128 stands for zero in the data rows.
Here are some points, each followed by its number:
[ 75 159 101  92 142  65 106  72 168 167 159 121  98 126 110  60 122 132
 248 106 103 129 165  63 150 128 139 113 127 147 199 121] 0
[187 151 129  85 155 112 136 121 197 138 172 100 129 138 112 134 112 127
 115 174 134 149 145 128 155 118 124 121 129 133 119 131] 1
[103 151  89 166 113 101 118 112  93 139  94 141 131 116 103 121 163 130
 143 103 125 118 158 150 127 120 118 125 132 137 120 127] 2
[175 175 153 167 161  67 115 132 240 162 218 117  74 153 140 134 160 114
 206  98 183 130 136 162 175  98 144 148 160 113 166 216] 3
[111 145 104 134 134 107 174 123 145 135 159 133 106 161 112 125 123 101
 173 114 160 140 125 150 145 118 126 118 140 135 119 159] 4
[158 125 135 141  84 134 120 137  79 143  92 125 110 106 122 148 102 128
 155 114 116 132 106 145 132 101 130 146 136 127 127  93] 5
[174 139 169 113  98 101  57 116  41 123  53 105 152 149 168 231  98 128
 148 174  82 143 188 174 118 118 127 152 139 155 110  25] 6
[141  84 149 129  88 171 150 159  38  63 113 126 115 212 165 154  95 128
 186 156 142 126  94 136 144 177 120 114 109 129  90 105] 7
[123  79 170 140  84 189 146 118  35 116  76 124  98 211 162 223 146 154
 126 132 105 129  71 179 136 122 136 138 144 137  66  56] 8
[142 137 149  93 131 118 135 129 124  93 160 109 123 179 145 143 107 115
 161 181 123 143 119 134 137 165 122 128 111 128 121 125] 9
[120 142 127 106 153 117 139 121 180 141 174 127 115 182 107 137 122 115
 158 143 154 143 147 151 148 135 124 116 114 154  90 157] 10
[196 140 172 163 134 121 124  64  81 118  93 126 137  64 161 108 164 138
 128  91 152 136 138 136 131  70 125 136 173 143 143  54] 11
[165 126 151 122 119  92 148 117 149 109 142 124 101 142 126 104 107 115
 137 133 123 139 104 136 122 126 122 134 116 150 146 122] 12
[ 51  69 234 149 129 212 179  60  65 158  21 176 191   0 140 108 158 166
  63  79 108 102  79 133  14 111 130 139 136 174 168  87] 13
[ 80 140  82 116 132  89  98 106 129 138 121 133 171  90  84  90 186 175
 135 113 139 110 182 122 140 140 115 106 123 130 131 130] 14
[ 59 177 113 139 158  33  43 151 141 203 184 107  86 167  83 115 200 185
 120 120 131 110 192 127 212 121 149 116 136  83 119 168] 15
[198 148  65  91  98 118 111 166  23  83 102 102 126 176 125  83 168 135
  78 156  88 145 156  82 187 155 137  93 102  74  93  66] 16
[141  65  91 150 112 188 119 132  97 136  74 129  99 187 182 255 120 162
  73  97 110 107 102 206 130  90 144 180 150 150  39  80] 17
[  9 156  27 206  80  62   0 102  56 189 149 140 178  59  70  49 253 222
 124 113 183 108 249  89 215 119 116  95 159  87 136 145] 18
[125 126 162 132 168 135 152 145 185 114 157 120 131 147 146 165  71 140
  84 168 117 136  63 163  86 140 125 143 120 135 123 144] 19
[150  85 159 148 254 149 116 208 255 189 255 132 109 170 162 178  93  79
  72 123 204 129 179 144 142 131 133 161 129 123 116 255] 20
[140 132 133 131 129 147 127 124  62 134  98 128 149 121 139 203 117 122
 183 124 142 130 125 173 127 100 122 136 165 137  94  81] 21
[146 138 121 111 133 121 117 138 138 121 136 128 131 146 122 108 153 119
 136 135 128 123 155 112 137 145 131 111 113 127 123 134] 22
[227 127  95 129 110 131  85 159  77  91  48 122 199  78 155 150 126 138
 115 131 114 103 168 114 107 145 131 128 133  94 149  95] 23
[151 147 138 152 118 120 103 117  67 138  70 135 143  95 123 151 146 138
 123 103 101 114 146 150 108 119 125 138 134 131 119  87] 24
[ 99 101 118 149  98 175 183  71  45 121  40 150 148  78 109  83 129  99
  96 101 114 141 128  96 112  96 121 104 142 145 105  44] 25
[126 138 150 117 147 110 174 118 145 113 118 139 111 146  83  93 133 138
 107 129  83 105 112 114  94 155 123 104 103 132 121 117] 26
[137 124 152 117 133 130 156 112 159 123 143 131 126 128 128 120 124 110
 143 127 139 136 121 127 120 128 122 123 127 143 142 139] 27
[128  77 167 151 192 168 160 181 255 126 159 160 119 114 142 141  57 171
 102  50 176  82  37 157  55 117 136 145 125 144 143 248] 28
[ 80 155 101 179  99 109  84 109  82  94 100 149 156 109 159  83 171  96
 163 103 158 117 185 121 130 140 121 133 126 143 163 155] 29
[132 162 140  91 147  73 103 104 132  89 172 105 119 190 156  93 165 123
 116 136 132 147 162 108 181 164 137 126 102 106 134 133] 30
[ 92 145  91 104 128 129  79 148 127 135 112 134 159 130 116 126 166 112
 126 130 122 118 182 102 134 150 132 112 119 120 119 135] 31
[160 115 135 133 133 130 144 137 138 103 155 119 101 192 150 160  93 105
 126 128 132 140 109 148 144 142 126 129 127 116 108 139] 32
[162 120 154 119 132 150 118 154 183 167 147 113 120 124 125  89 118 124
  82 152 105 131 153  81 142 141 149 125 102  99 147 172] 33
Which two points above are nearest to each new point by angle? Their numbers follow each, nearest first.
[151 116  99 135 115 141 111 193 175 136 122 103 154 133 154 183  86 153
 107 210 109 144  95 133 107 147 143 168  88 101 133 152] 19 33
[ 64 168  75  50 146  51  85 101 153 134 179 113 113 168 114  88 124 149
 217 117 103 117 175  80 155 163 136 111 109 135 172 138] 0 30
[147 131 135  99 150 120 126 133 125  86 147 126 145 178 152 130 129 110
 141 153 146 133 152 131 126 165 125 115 114 137 113 134] 9 30
[127  72 135 139 119 156 150 115 150  60 101 115 116 118 221 144  44 183
  21 142 115 122  20 136  70 128 143 172 141 131 177 104] 19 28
[139 144 112 115 118 120 130 118  87 111 119 126 120 140 125 115 152 120
 140 127 116 131 139 116 140 129 127 115 128 128 115  97] 16 25
[126 156 156  79 148  86 117 149 195 165 185  99 141 118 127 168 115 123
 124 185 109 165 120 144 126 143 125 162 113 105 163 168] 1 19
[ 80 155  84 174 134  95 143  21 178 159  84 160 150  62  87  77 108  99
 231 104 141 108 171  71  88  98 116 102 174 167 188 102] 0 2
[142 100 126 140 115 165 150 155  91 108 111 127 108 176 136 135  87 138
 127 127 124 126  77 126 139 139 141 116 121 102  95 109] 7 8
[132  83 241 153 166 131 173 110 255 193 186 129  69 101 113  60  82 146
  86  82 145 146  52 129  90  71 155 147 130 140 215 239] 28 27
[ 10 113  16  46 144  98   0 224  76 127  89 126 207 154  41  76 230 216
  68 118  52  77 230  73 152 227 123  45  62  69 108 122] 31 14
[151  99 113 139 139 165 135 141  99 103  82 137 156 118 151 159  68 152
  80 130 129 108 108 143  96 129 131 130 126 141  96  94] 17 23
[159 130 120 127 129 131 100 136 144 111 138 131 155 134 151 129 148 106
 132 120 160 129 170 132 141 149 124 129 114 134 130 164] 22 20
[140 131  80 136 129 149 132 229 144 120 120 119 171 106 145 192  81 154
 112 189 116 134  35 150  84 159 132 168  90  92 122 157] 19 28
[ 86 166  80  81 112 101 105 123  34 116 129 119 117 153 117 112 158 142
 143 123  85 136 163 101 147 140 115 107 121 129 115  78] 16 31
[167 163  78 155 115 117 118 143  47  88 122 128 121 164 134 124 187 124
 115 111 143 125 164 141 166 133 121 111 135 112  89 117] 16 2
[ 95 177  12 173 109 100 207 155 151 255 194 173  45 147   0 109  45 153
 125 115 130 130 139 175 157 104 114  93 125 156  49 205] 4 10
[112 107 153 107 126 118 141 105 161 139 100 129 155  85 128 131 124 108
 115 130 111 138 115 119  92 121 129 142 127 134 166 114] 13 27
[155 156 132 145 145  81 114 127 178 150 150 118 116 139 127 145 149 119
 165 108 142 131 149 159 148 114 135 140 141 118 149 169] 3 4
[127  74 112 153 172 181 159 122  47 106  83 150 163  68 179 255  93 127
 145  39 204 126  40 245 121  38 112 183 227 149  70  76] 21 17
[133 128 148 123 139 131 154 115 153 135 149 127 114 138 117 125 115 118
 133 132 133 135 112 134 127 122 129 125 128 142 119 133] 27 10
[140 125 147 128 138 120 113 108 119 115 105 133 138 155 139 130 140 120
 147 123 129 125 151 137 122 134 132 119 124 143 116 107] 6 24
[123  93 133 143 110 152  84 120 200 120 173 135 107 149 176 141 144  38
  98 117 162 126 187 110 162 143 132 169 111 158 137 210] 20 3
[ 72 158 118 205 102  98 135 106  38 145  42 154  96 106  95  87 177  87
  84 111  82 120 133  94 118  70 127 109 161 121 113  34] 25 2
[ 85 141 195 192 109 176 166 104 121 193 122 160 125   0 103  59 137 102
 105  98 136 131 129  79 107  83 126 159 156 130 174 146] 13 25
[107 135 146 135 137 140 132 112 176 140 159 137 107 145 129 125 133  77
  99 120 142 130 153 112 146 127 132 135 123 142 116 164] 20 10
[136 138 131 124 136 110 104 125 135 112 130 131 140 134 139 103 164 116
 142 119 142 122 162 119 133 145 131 123 116 132 138 140] 22 29
[150  98 165 133 137 130 141 127 157  79 133 110 131 140 185 146  46 139
  89 157 130 139  84 143 107 140 130 149 128 127 159 131] 19 32
[167  82 127 138 139 121  93 126 153 114 134 109 108 226 177 204  86 104
  90 143 129 146 193 168 158 132 133 151 119 150  81 135] 32 17
[134 137 149 131 141 107 122 116 202 136 159 131 126 121 130 109 146 107
 170 116 153 124 145 125 132 128 135 134 129 138 163 174] 3 27
[150 105 106 153 172 160 149 203 156 108 137 139 140 131 142 193  37 134
 134  97 171  98  83 175 108 124 116 142 134 130  88 189] 28 19
[152 148 146 144 124 121 139 105  67 159  69 135 148  57  97 125 142 165
 115 102 100 126 120 150  98  94 117 126 141 135 126  64] 24 11
[ 67 137  96 110 133 113 136  81 141 174 106 141 129  84  76  65 102 120
 198 112  92 128 153  70 115 125 130 105 128 147 161 101] 0 14
[155 126 162 107 155 125 134 142 184 100 175 106 127 200 145 157  72 121
 160 194 139 145 122 144 134 157 125 116 111 136 108 143] 9 32
[108 132 187 180 141 142 164 101 133 137 112 155 150  50 133  70 147 100
 113  95 165 126 143 108 103 109 128 133 148 132 163 149] 13 11
[169 145  49  71 106  90  90 186 192  69 209 105 120 244 151 116 157  77
 204 169 167 137 186 115 199 196 129 113  81 120 136 225] 22 30
[ 70 135 170 213 113 182  97  98  88 184  69 159 155   4 112  96 153 121
  84  86 107 110 164  98 112 121 130 157 132 113 146 141] 13 25
[124 128 123  95 138 159 185 129 145 152 131 129 173  31  89  66 123 156
 125 141 141 143  84  92 119 118 134 116 128  95 154 125] 13 25
[100 148  44  92  85 148 136 128   0  96  98 135 120 152 102 109 155 128
 146 132  86 132 153 100 135 137 112  88 121 144  77  53] 16 25
[ 72 148  59 151 127  91 125 141  84 178  75 147 157  86  59 160 150 150
  93 109 117 108 144 157  97 101 110 109 163 111 100  90] 2 24
[150 128 113 136 142 113 151  86 128 121 133 118 132 137 145 174 114 101
 147 109 179 158 121 188 155  80 116 145 167 151 102 109] 21 4
[171 120 133 127 121 137 100 126  99 117 101 119 147 131 155 167 104 124
 132 138 124 129 148 138 134 129 131 137 132 126 117  95] 6 23
[113 142 124 127 154 106 138 123 138 105 133 143 148 152 122 101 152 130
 166 121 158 118 149 132 116 152 128 102 119 134 125 143] 22 14
[ 63 143  83 111 129  87 107 105 102 143  99 134 148 100  72  88 154 152
 133 108  95 114 164  88 124 134 115  96 127 121 141  87] 14 18
[163 127 141 125 123 135 135 139 127 121 133 123 129 134 135 142 102 125
 139 135 131 135 116 141 130 133 125 128 125 125 126 132] 32 9
[ 71 148 107 225  94 139 110 115  54 108 115 155 142 123  98  30 248 151
  29 112 185 136 181  96 204 110 132  83 132  86  60 107] 18 2
[159 142  48 139 147 159 129 171  32 108  76 133 178  94 142 165  60 138
  53 129 117 119 102 145 120 135 129 135 127  94  72  76] 23 17
[156 152  89 102 115 101 104 147 102 118 118 115 139 144 121 137 163 135
 149 135 110 132 149 128 139 140 124 116 119 114 128 109] 16 22
[ 70 157 102 136 119 117 135  64 177 155 138 144  94  93  98  17 142  99
 239 110 113 128 165  31 139 110 137  98 133 168 190 115] 0 29
[188 143 155 140 151  98 137 150 201 146 154 117 113 130 115 129  86 125
 139 116 143 141 115 158 129 108 134 133 130 122 145 172] 3 20
[179 141 160  88 127 110 143 152 171  85 170 111 102 193 123  83  96 131
 149 189  93 124 117  92 121 190 131  98  81 118 146 147] 9 12
[156  90 107 132 168 132  92 150 175  97 132 109 141 255 170 239  51 132
 112 194 126 135 205 180 130 158 124 131 100 172  34 118] 32 17
[155 115 156 135 135 139 136  96 130 110 108 129 143 104 147 119 124 120
 117 113 136 127 124 127 119 120 130 133 135 132 141 109] 11 13
[ 75 152  70 159  94 116 126 121  99 171  86 142 122  71  77 131 142 114
 126 109  84 113 129 124 123 108 123 139 141 120 137 114] 2 24
[124 142 102 116 122 127 154 136 121 146 129 132 130 109  95 122 134 133
 168 129 129 131 115 133 127 119 123 116 134 126 121 122] 4 2
[ 66 143  42 144 105 127 143 141  87 205  88 148 147  67  56 161 117 127
 142 109 123 129 124 159 115  90 118 129 151 124  99 113] 2 21
[140  99 156 140 131 147 131 132 129 126 135 121 101 199 152 179  98 123
 105 129 119 140 123 162 133 135 131 135 123 138  89 129] 32 17
[ 88 164 147   0 164  95 138 172 199 113 232 103 119 212 110 113 113 128
 168 220  90 133 147  90 129 227 129 104  64 120 141 196] 9 10
[ 80 108 204  88 120 155 161  84 124 143 114 127 139  89 130 137 123 131
 173 166 105 133  95 125  79 121 122 132 135 168 157  96] 13 27
[128 135 101 117 116 128 107 139  88 160  89 127 158  79 113 158 141 128
 120 132 115 131 141 135 122 108 128 139 138 120 118  93] 24 23
[138 154 128 109 139 107  91 114 140 156 136 116 129 121 116 138 168 126
  96 132 122 134 172 119 157 114 131 133 130 129 111 114] 15 31
[ 96 143 150 140 130 126 119 100 124 142 117 139 143  95 132 116 141 113
 151 108 135 128 159 121 114 126 122 131 133 146 146 131] 29 13
[150 125 128 136 121 131 130 137 123 125 131 128 117 153 132 156 113 109
 125 120 131 134 126 150 134 132 121 137 123 130 108 134] 32 17
[ 95 147  96 128 140 128 138  78 114 121 127 137 177 109 107 122 147 153
 129 110 173 131 176 140 144 137 114 111 135 134  96 130] 14 18
[175 129 130 143 139 125 127 131 120 118 116 128 135 134 140 125 129 115
 103 114 140 129 151 136 138 124 133 126 132 124 118 131] 23 11
[119 146 120 162  80 200 200 128 114 225 101 138  91   0  57 101 105 149
  41  63  97 108   0 126 105  31 135 165 163  92 157 126] 13 25
[106 167  87 156 128 113 150 114 140 119 156 146 109 134 116 119 166 126
 191 111 159 108 142 138 129 121 122 116 151 141 133 156] 4 3
[153 125 162 125 140 145 124 156 137 115 135 123 151 126 151 163  76 131
 137 164 134 122 116 144 106 152 123 139 117 133 130 144] 19 9
